Here are some points:
28|-31|11|12|-5|36|31|2|15|31|36|44|21|29|-2|14|41
20|-29|7|10|-69|17|-66|13|2|-3|-68|49|6|13|-8|14|25
-31|-14|-16|-12|-36|-28|-16|-11|-21|-15|-5|-84|-18|-24|-26|-17|-28
-45|-1|-8|-12|-23|-49|-36|-19|-20|-9|-45|-4|-33|-35|-48|-16|-68
38|-9|14|9|35|-69|25|20|6|1|4|39|13|10|8|15|9
56|13|28|23|62|-69|55|33|31|31|42|82|49|48|52|34|38
-68|28|46|27|82|71|51|-70|49|44|-68|62|48|55|-68|50|80
5|-18|-3|9|-69|-3|11|-70|9|14|8|8|8|6|2|-1|27
0|-9|-5|-3|13|-18|-8|-2|-14|-2|-9|-18|-16|-13|-26|-10|-8
-6|-2|0|4|-1|-5|2|-3|2|21|0|-76|-3|2|-68|-3|2
-16|-32|1|-3|15|-14|0|-5|-8|13|-13|-31|-5|-8|6|-9|4
-37|-16|-17|-12|-28|-45|-29|-18|-21|-14|-68|-28|-29|-30|-40|-22|-14
-68|13|40|30|7|77|64|27|39|43|79|82|46|59|45|39|47
-30|-61|-18|-17|-30|-37|-24|-12|-17|-18|-20|-27|-29|-38|-27|-20|-37
45|3|27|20|24|57|35|22|26|38|42|40|36|42|39|-71|43
45|21|30|20|24|-69|30|21|26|30|49|32|33|40|44|24|36
-31|13|-6|-10|-32|-36|-66|-13|-31|4|2|-55|-20|-25|-17|-17|-12
37|27|17|10|-69|24|30|-70|33|13|9|-68|16|21|31|19|17
22|27|12|16|11|23|17|11|7|22|6|36|19|12|3|7|16
-68|32|15|18|29|22|24|16|8|15|33|31|23|19|35|16|21
-25|-16|-22|-70|-17|-41|-22|-19|-68|-28|-32|-57|-24|-32|-14|-21|-42
-6|21|-7|-4|-31|-12|8|3|1|-25|-48|-11|-7|-14|-13|-3|-44
-68|-4|-11|-6|-33|-42|-11|4|-9|-34|-22|-29|-19|-23|-68|-7|-36
34|32|25|18|39|43|45|26|47|28|4|45|29|30|46|23|22
-15|-68|-14|1|3|-13|-9|-4|1|-10|-16|-68|-14|-22|-5|-71|-28
-11|-5|-7|2|9|-2|-2|-12|-8|14|-12|22|4|-1|-2|-9|11
39|10|31|18|44|46|23|30|-68|31|38|62|31|24|44|22|42
28|25|14|19|-15|50|18|23|11|20|25|39|36|37|-68|22|41
10 more points follow, each with its number after it:
-34|1|-17|-8|-25|-22|-20|-22|-19|13|7|-62|-22|-21|-19|-26|-68 0
-12|19|1|1|14|-8|-66|-1|-7|7|-7|-1|-1|-5|-3|-7|-1 1
-45|-9|-21|-16|-69|-55|-17|-16|-10|-11|-21|-78|-36|-44|-35|-71|-34 2
44|28|20|16|64|50|35|20|43|25|-68|116|36|40|42|28|40 3
20|6|1|5|19|9|9|14|42|-18|7|17|5|4|19|8|-1 4
40|-68|22|20|-69|38|30|19|12|39|55|19|31|40|41|26|38 5
18|39|4|14|-8|23|10|1|7|-65|25|-20|12|-71|-1|3|10 6
24|0|27|12|9|37|25|19|-68|16|28|38|15|21|21|20|18 7
20|2|7|12|2|31|26|7|14|21|27|-16|14|19|8|15|25 8
7|46|2|-1|22|6|17|1|-68|14|29|-68|0|1|-9|1|9 9
Which of these numbered points is nearest to each point below, ignoring the 2 directions in which the first points spread most? Its number follows each.
-7|9|-1|-2|18|-24|-17|-5|-68|14|-2|-45|-70|-17|-23|-12|-4 > 9
19|14|5|9|-25|30|17|12|-68|30|39|83|22|23|10|6|39 > 7
-12|10|-6|-5|9|-22|-8|-2|-68|-65|10|-68|-11|-7|-7|-9|-68 > 9
15|-1|12|10|12|-69|8|17|24|13|17|16|8|16|10|-71|24 > 2
48|66|19|21|36|60|41|22|27|-65|74|47|45|49|-68|30|58 > 6
26|11|11|12|-9|21|18|10|-68|31|29|33|19|21|-2|17|27 > 7
-10|5|-7|-3|8|-7|-1|-9|-9|20|5|-26|-1|-12|-7|-10|-68 > 0
48|31|31|23|20|52|35|24|31|47|44|32|38|47|43|30|-68 > 0
-68|-31|8|14|39|-69|23|15|23|25|17|0|18|-71|-3|-71|23 > 2
-68|-8|9|-4|-7|-7|-12|3|-8|10|5|-18|6|2|-17|-71|5 > 2
49|11|37|23|105|46|54|31|36|5|20|67|44|-71|48|33|51 > 6
19|2|15|19|16|31|-66|15|10|35|16|76|19|30|12|19|40 > 1
36|45|32|23|27|54|33|19|34|24|-68|121|35|37|38|30|44 > 3
46|41|23|27|35|68|47|27|36|-65|60|30|49|56|32|35|64 > 6
55|43|-70|16|-2|48|56|28|47|-65|48|118|36|-71|36|36|-68 > 6
20|-13|11|7|-69|9|23|2|2|16|38|32|13|9|11|10|22 > 5
23|33|18|15|14|37|32|17|16|33|26|35|23|28|43|19|-68 > 0
-3|2|12|-4|4|-3|-66|4|8|8|14|-3|-2|-4|-4|-1|11 > 1
-6|-24|-10|-3|-13|-27|-11|1|9|-20|-35|-4|-21|-71|1|-11|-44 > 4
21|8|6|12|12|36|27|12|15|34|-68|35|13|26|35|20|38 > 3
-9|-14|-10|-2|-25|-15|-5|-8|-12|-7|-1|-39|-16|-14|-26|-7|-68 > 0
18|-12|-1|5|11|-1|18|12|-68|-3|-2|4|5|5|23|4|-7 > 7
-68|4|16|11|26|32|15|17|14|23|7|7|25|19|15|-71|24 > 2
33|-18|22|18|-69|48|-66|17|-68|43|66|-68|-70|37|34|25|43 > 5
42|8|27|23|43|66|47|25|27|40|61|20|41|50|32|30|52 > 8
43|17|22|19|12|46|35|26|12|34|33|14|39|37|51|21|47 > 8
58|10|32|22|62|57|38|24|46|25|34|105|32|41|42|32|33 > 4
28|17|10|9|56|29|25|20|-68|13|20|70|23|25|29|21|31 > 7
-28|2|-15|-11|11|-46|-66|-20|-26|-3|-4|-43|-23|-28|-36|-22|-28 > 1
2|36|5|5|22|15|22|3|7|30|-68|25|12|10|21|10|13 > 3
2|-14|-7|3|-3|-3|16|1|-68|8|-27|8|2|-2|-5|-4|6 > 7
27|-24|10|12|9|35|24|9|-68|-65|26|38|21|26|-68|19|30 > 7
-24|-68|-13|-5|-69|-29|-14|-15|-9|-65|3|-32|-21|-17|-20|-16|-13 > 5
-68|30|-70|18|21|52|-66|23|19|29|21|66|27|36|13|27|32 > 1
-39|3|-28|-22|-24|-56|-28|-24|-17|-48|-68|-64|-36|-40|-31|-31|-54 > 4
6|11|15|5|-13|-69|-66|-3|2|-14|13|23|12|5|13|7|-2 > 1
47|19|32|17|16|48|33|-70|-68|26|43|59|28|34|39|27|31 > 7
14|-11|2|6|12|-13|-3|7|-6|-19|-10|17|2|-5|-5|3|-20 > 4
23|5|20|13|17|34|19|19|-68|28|-68|44|28|31|-68|27|26 > 7
-3|7|2|-6|-28|-15|-17|-1|-7|-65|-30|-14|-16|-14|-4|-10|-9 > 4
0|-68|-70|6|21|16|2|-3|-68|14|9|19|8|1|-5|0|27 > 7
55|39|30|25|-3|70|35|29|38|45|-68|46|46|49|32|36|-68 > 3
33|24|16|16|33|33|40|20|35|23|12|-68|23|32|27|22|28 > 8
32|22|9|21|-15|44|20|12|20|28|15|22|35|34|15|22|35 > 8
5|1|-1|0|38|-2|11|9|33|5|-21|44|-10|-4|-16|7|0 > 4
-35|-28|-29|-12|-7|-53|-29|-70|-13|-91|-45|11|-47|-46|-49|-32|-53 > 4
21|1|3|8|-12|11|18|5|1|-65|-3|29|9|13|6|9|-3 > 4
26|23|15|13|9|35|-66|6|20|19|34|56|22|-71|29|23|25 > 1
42|-15|27|25|10|67|42|31|27|36|35|48|47|44|31|35|49 > 8
22|58|11|12|16|27|24|11|25|39|35|16|26|29|30|-71|33 > 2
-14|-24|-3|-7|-24|-12|-66|-70|-19|-9|-27|-19|-11|-13|-6|-17|-18 > 1
41|-20|14|20|29|47|37|19|30|37|-68|32|32|38|24|28|-68 > 3
17|-11|5|8|37|24|17|8|12|17|18|-19|4|11|7|7|4 > 8
42|24|-70|17|48|47|38|25|64|-65|33|85|24|29|57|24|52 > 4
65|37|53|31|59|82|58|38|44|32|60|60|50|61|85|49|-68 > 0
-31|-68|-10|-12|0|-36|-32|-16|-7|-65|-26|-27|-70|-33|-26|-17|-25 > 4
45|-28|19|17|41|48|-66|29|26|18|25|97|25|33|34|23|39 > 1
52|4|23|23|22|63|51|29|32|44|-68|24|47|50|36|33|-68 > 3
21|-24|6|12|-26|18|-66|12|1|3|28|23|21|15|10|14|20 > 1
27|-25|12|11|-11|40|38|16|7|15|37|27|31|33|21|17|41 > 8
